One turn sends every row of this set to another row. A few are shown first. Where does it send the rows asked after them?
Z206: [ 22.1   0.4  10.6   5.8   1.8 -15.9  -6.8   1.9  20.3  20.9 -16.5 -33.6
 -26.4  27.9  13.3 -25.5  31.9  -9.0   8.4  23.6  -1.5  16.3  -9.6 -18.9
  28.3   0.7 -15.8]
Z834: [ 20.0   8.0 -12.0  -1.5 -23.4  -6.6  -5.1   9.2   7.6  17.4 -18.0 -10.5
 -32.4  35.4   0.4 -16.7  26.9  -9.1 -26.2  21.6 -27.3  12.4  -2.7 -19.2
  23.8  -2.6   1.4]
Z962: [  3.0  12.0   0.7   5.6   7.8 -22.3  -5.2  11.7  19.7  10.5  -7.5 -28.1
 -27.6  33.1   4.2 -24.4  23.9 -10.8  12.4  35.1  -8.2   3.3  -4.7 -25.6
  33.8   0.6 -11.8]
Z923: [ 15.7   6.3  -5.2  22.3 -13.6  13.5 -18.1   1.1  -3.5  16.9  18.6  18.7
  -6.4  12.6  -2.1   0.1  13.3   0.0  20.4  20.9 -20.4  43.8   1.8   9.3
  26.9  18.7   4.0]
Z921: [  8.9  -0.4  -2.7  19.3 -11.9  27.9 -15.2   9.2  -5.2  18.5  10.6  -3.3
 -29.1  22.8 -31.0 -11.5  -7.3 -14.3  26.2  20.3 -20.5  44.5  -8.6 -18.6
  -1.6  15.7   7.1]
Z840: [ -0.1  -0.7   7.6  -0.5   8.9 -37.6  -7.4  23.8 -20.1   3.1  -7.3  -8.7
   0.5  26.0  -7.2  15.4  24.1  22.0  -6.3   0.9 -11.2  25.9 -12.1 -10.1
   5.7  12.5  10.5]
Z52: [  2.0 -11.6 -15.9  -2.5   3.0   8.9 -10.3 -14.6  -7.0  13.7   5.2 -17.5
 -22.0  23.7  10.9   6.8  39.5   0.5 -25.1 -19.3 -28.9  30.1   2.2  -6.5
  -2.1  10.5   3.4]
Z832: [ 14.3  -3.5   0.4  26.6 -10.1  18.4 -10.0   2.8 -10.2   8.9  19.7  13.9
 -12.2   1.5   1.4 -11.9  20.0 -17.8  31.2  15.8 -19.6  47.3   0.8  -2.2
  11.7  18.0 -10.8]
Z732: [ -1.8  13.2  -5.8  26.1 -12.0  13.3 -25.7  12.6  11.5   6.2  -8.5  13.3
 -20.6  38.0 -28.3   4.2   2.3  -7.5  23.7  21.9 -18.0  42.5   0.9   4.5
  23.5   4.3  15.6]
Z371: [ -0.8 -16.9  -3.9   3.4   5.4 -28.8  -3.9  17.2  -8.2  13.2 -38.4  -0.3
 -33.2  13.6 -30.4  -3.4  21.6  29.0  -6.0   9.5 -13.8  24.7  -7.2 -12.8
  11.9   1.5   9.8]
Z303: [ -6.5  -0.9  14.0 -12.5  23.1 -26.1 -10.8  17.6  -0.7  -4.4   7.2 -17.6
   8.2  30.3   5.5  -0.7  30.7  13.4  19.3   1.5 -11.3  20.1  -5.1 -21.0
  24.6  17.3 -14.3]
Z596: [-17.6 -14.2   0.4  35.0  -0.6   5.7 -17.3  21.2  13.8  -8.5   5.5   7.0
  -8.0  38.2  -8.3  -2.4  13.1  -9.3  32.0  15.8 -29.3  32.8 -27.5  -8.7
  15.5   3.3  16.8]
Z30: [ -1.2 -21.9  -3.0   8.7   6.4 -27.4  -0.4  12.9  -1.7  28.0 -37.1   1.7
 -45.1  27.0 -27.5 -24.2  29.4  17.8   0.6  12.0 -18.4  32.2  -6.9  -0.7
  -3.6   9.4   6.9]
Z476: [ -5.3 -35.1  -4.3  24.1 -10.5  17.1 -17.7   9.9 -17.4   8.9   7.2  -6.9
 -33.4  17.0 -19.3 -11.4  -2.9  -6.8  28.6  22.3 -27.9  43.8 -11.8 -14.8
   5.7   2.2   8.6]
Z435: [  6.8   1.0  -5.3  21.3 -19.1   8.4 -18.0   8.1  12.9  21.1   1.5  17.4
  -9.1  27.0   0.7  -2.5   8.3   7.8  27.1  27.7 -20.3  40.7  -4.9  12.2
  35.7   0.7  14.4]
Z182: [  2.8   3.6   5.8  20.4 -11.1  25.9  -8.0   6.9  -4.1  26.9   3.5  -4.3
 -20.7  19.3 -18.3 -12.3   2.5 -17.5  39.7  29.6  -5.3  52.1   3.4 -13.9
   8.5  11.6  -0.5]
Z861: [-25.9 -15.3  -7.3  13.3  29.8  -4.5  -0.7 -14.7   6.0   5.3  -3.7 -15.6
 -27.6  14.8   9.6  -6.2  47.2  -6.9   9.9 -18.7 -13.6  31.2   5.0  -9.0
  -5.0   6.6 -10.0]
Z883: [-26.0  -6.4  -7.1   6.6  12.8 -11.1  11.7  -6.2  16.1   8.1 -34.0  -7.6
 -36.9  12.7 -21.0 -23.6  44.2  -3.0  18.9  14.0   2.8  24.7   5.3  -9.6
  13.7   2.8 -14.5]
Z931: [  3.6   8.1  20.4   6.1  17.4 -34.9  -6.2  15.7   2.5   4.0   1.8 -26.5
   1.8  29.1  19.6  -2.3  33.8  -4.6  16.6   9.7  -0.6  19.8 -11.1 -12.9
  15.2  13.0  -9.2]
Z167: [-16.7   7.9  12.9  -1.1  21.0 -37.1   4.7  16.3  -6.7   1.6   9.8 -25.9
  -4.7  36.0  14.0  -2.5  13.2  -1.4  22.9  12.4  -7.7  18.7  -2.5 -18.6
  13.8   3.3  -2.5]
Z714: [ -2.2  -5.2  -2.5  15.3 -11.6  26.2 -14.3  15.3   0.4  -0.5  13.2   1.0
 -17.3  33.4 -24.1  -2.3  -3.0 -16.0  26.1   1.2 -28.5  42.8 -14.6 -20.2
  -6.7   9.9   8.3]
Z285: [-28.2   2.2  -8.6   6.3  24.3  -0.1   7.6 -21.9  -2.7  14.8   8.3 -15.8
 -23.3  20.2  18.7  -7.9  38.1 -12.2  10.1  -9.6 -17.6  31.1  21.8  -6.6
   9.0   1.3  -3.7]
Z752: [ -7.2 -11.1 -10.2   4.4  -0.6 -18.4   9.7  20.7 -10.9  12.3 -31.6   9.7
 -41.2   7.9 -31.8 -18.5  22.8  11.3 -10.7  14.0 -21.4  23.3   1.0 -22.0
   1.4   5.7   6.6]
Z84: [-15.5  -2.5  -6.9  22.5  -7.5  14.5 -22.6  15.4  20.2   7.5  -5.9   1.7
 -24.9  41.9 -21.9  -0.7   0.4 -13.2  42.0  19.7 -13.5  41.8  -0.4  -3.5
  16.9  -4.4   8.3]
Z599: [-15.9 -24.3  -4.9  30.4  -0.3  11.2 -20.7  16.1  -7.5  -3.5  14.9  -3.0
 -19.9  29.0 -20.8   1.4   1.0  -4.8  22.7  16.9 -34.7  34.6 -23.3 -15.5
   5.4   6.1  17.9]
Z625: [ -9.5  -8.6   1.8  30.3 -13.4   4.2 -13.9  17.9  23.9   8.7  -6.4  15.9
  -8.7  38.1   1.7  -8.0  13.1  -2.3  35.9  23.6 -20.8  35.3 -19.0   2.1
  28.7  -5.6  14.2]
Z671: [ 15.2  -5.2 -12.6 -10.1 -26.1  -0.8  -6.3  -4.0   9.7  19.5 -21.5 -22.8
 -39.7  41.7  -8.4 -18.3  24.0  -1.6 -23.5  18.0 -19.0  17.6  -8.7  -9.3
  12.7   0.1   0.3]
Z516: [ -2.1   5.8   8.3 -12.2  -0.5 -31.1   7.4  10.1 -31.4   2.9  -4.4 -11.0
  -6.5  27.1 -15.7   7.2  14.8  17.6  -8.1  -1.0 -11.1  28.3  -9.5  -3.5
  -1.6  18.1   7.8]
Z995: [-20.0 -12.2  -7.9   1.8  29.5   8.6  -2.4 -22.7  -7.2   7.7   0.2 -14.5
 -12.6  23.0   6.6   3.1  50.1  -4.2   7.4 -13.3 -25.7  33.8   2.3 -22.3
  17.6  14.4 -14.1]
Z305: [  4.0  -7.5  11.0  -9.4  14.4 -34.1  -3.6  10.5 -19.7   6.2  -9.5  -2.9
 -14.1  33.9 -16.0  -3.9  11.7  32.3  -1.3 -10.6 -27.4  30.2 -12.7  -5.5
   7.4  13.7  12.1]
Z484: [ 27.8  -9.2  -3.6   6.3 -13.0 -10.2 -14.5   4.3   5.2  22.7 -27.4 -21.5
 -42.7  44.6   8.5 -21.1  26.2  -3.8 -18.5  19.8 -20.7  27.1   0.0   0.4
  18.4  12.2  -7.2]
Z705: [ 15.3  -5.6  -5.2  -1.9   2.9   2.8  -8.2 -22.5 -17.3   9.0  -7.4 -15.9
 -26.4  40.2  10.3  -0.9  24.6   6.4 -22.1 -15.2 -37.2  37.6  -0.9  -5.7
  18.4  13.6   2.6]
Z494: [  0.7   4.3 -11.8  -7.7 -13.4   0.3   0.7  -7.2 -12.4  15.1   2.1  -5.7
 -18.5  35.2  22.2   1.5  31.6  -8.6 -24.9  -9.8 -33.5  31.4  10.8  -3.7
   5.6  -1.3   8.9]
Z221: [  0.7  13.0  13.2  19.6 -11.7  22.0  -7.1   8.8  -5.9  14.2   3.3   8.8
  -1.9  20.9  -8.5  -0.2  11.5 -19.1  40.7  16.0  -7.9  58.6   5.6  -7.8
  13.4  10.2   0.8]
Z676: [-19.3  -7.2  -3.0  15.4  -8.0  21.8 -16.2  18.1  14.0  -1.9   5.8   0.4
 -15.0  40.7 -14.9   1.0   0.4 -17.5  43.5   3.7 -19.9  43.9  -8.9 -15.6
   1.6  -2.2   4.2]
Z148: [-24.1  -4.4 -10.5  16.1  24.1  -6.3   9.1  -7.3   7.1  16.2 -18.6  -6.5
 -45.2   2.7 -17.8 -29.9  35.4  -5.5  14.6  16.1 -11.4  21.0  14.6 -18.5
  15.0   3.8  -8.6]
Z141: [ 27.3  -8.1 -10.9  -6.0 -15.0   5.6 -14.6  -8.6   5.0  27.8 -15.9 -23.7
 -34.6  25.2   4.4 -13.6  28.0   3.4 -26.7  10.9 -22.9  21.6  -5.1 -17.0
  20.5   1.1   0.3]
Z991: [ -7.4   2.6 -13.7 -12.1  -8.9   2.4  -3.2 -19.1  -9.1   4.4   1.5 -15.3
 -21.2  41.0   1.2   5.5  28.0   0.9 -25.3 -15.9 -28.8  28.9  -2.6   2.4
   2.1   8.0   9.1]
Z294: [ -9.4  10.9  15.7  -8.9  15.7 -26.8   5.0   4.4  -6.2  -4.6   9.5 -31.8
   1.0  30.5   5.5  -6.3  26.7  -6.1  19.6   6.8   0.2  20.1 -11.5 -18.6
  10.3  17.1 -13.6]
Z12: [-24.2 -22.8 -11.5  14.0  23.8  -5.6  -0.2   0.4   9.5  25.0 -26.6  -9.8
 -31.9  18.3 -12.6 -18.5  58.8  -6.7  18.0  13.5 -10.5  30.2   0.2 -18.3
   3.8  10.3 -16.4]
Z32: [  3.2  20.2   5.0  21.7 -14.2  17.7 -15.5  10.3  -2.1   3.8  -0.7  20.8
  -2.6  28.7 -18.2   6.1   9.4 -11.3  23.6  10.7 -17.8  51.9   3.2  -1.2
  18.6  11.6  11.3]
Z619: [-19.0 -21.0  -5.4  16.4  24.4 -18.1   3.0  -1.3  13.2  10.8 -35.4  -7.3
 -47.8   8.3 -16.7 -20.6  34.1   6.8  18.7   3.9  -6.0  26.5   0.3 -13.4
  10.2  -2.9  -7.2]
Z227: [ -2.9  -8.0  -4.9  -3.8 -10.4 -23.8   9.5  10.1 -11.1  15.7 -39.9   0.8
 -38.3  17.6 -35.1 -14.0  24.2  17.6  -7.3  19.5  -6.3  28.0  -1.6  -3.5
   4.8   8.0   5.0]
Z728: [-11.3  -5.2   3.6  -7.1   2.2 -35.0   9.9  28.2 -27.5   4.8  -6.2  -1.9
 -11.2  26.4  -4.9   5.1  12.0  13.1  -5.7  -0.7 -20.6  29.5  -2.8 -14.1
  -6.9   5.7  13.8]
Z323: [  4.3  -7.7   5.0   2.7   5.3 -17.5 -14.8  23.2  21.5  13.6 -14.3 -29.1
 -15.6  36.3  11.6 -18.0  43.0  -7.7  12.0  30.8  -0.6  18.4  -0.2 -14.6
  23.3  15.8 -26.5]
Z372: [  3.5   1.7   4.5  -5.0  -3.2 -11.3   0.2   5.5  20.1  10.9 -15.4 -37.1
 -27.7  32.2  -0.5 -27.9  32.8 -15.1  13.5  29.3   0.9  12.8 -11.8 -24.0
  19.9   4.0 -20.5]
Z410: [  6.1 -27.2   1.6  25.0 -13.8  19.9  -9.3   6.5 -14.4  10.7   7.8   2.5
 -29.3   3.6  -7.1 -20.1  10.8 -19.5  36.3  20.0 -20.5  49.4  -3.5 -12.7
   6.3   5.4  -8.9]
Z474: [-32.3   3.5  -8.1   1.4  22.6  -2.6   6.7 -23.2   4.5  -5.1   0.0 -15.1
 -18.2  25.9   3.8  -3.4  45.0  -8.3  12.3 -15.1 -11.2  27.2   5.9  -4.1
   9.3   6.9  -9.8]

Z294 -> Z883
Z84 -> Z921
Where do these go?
Z752 -> Z494
Z625 -> Z476
Z323 -> Z30
Z371 -> Z52

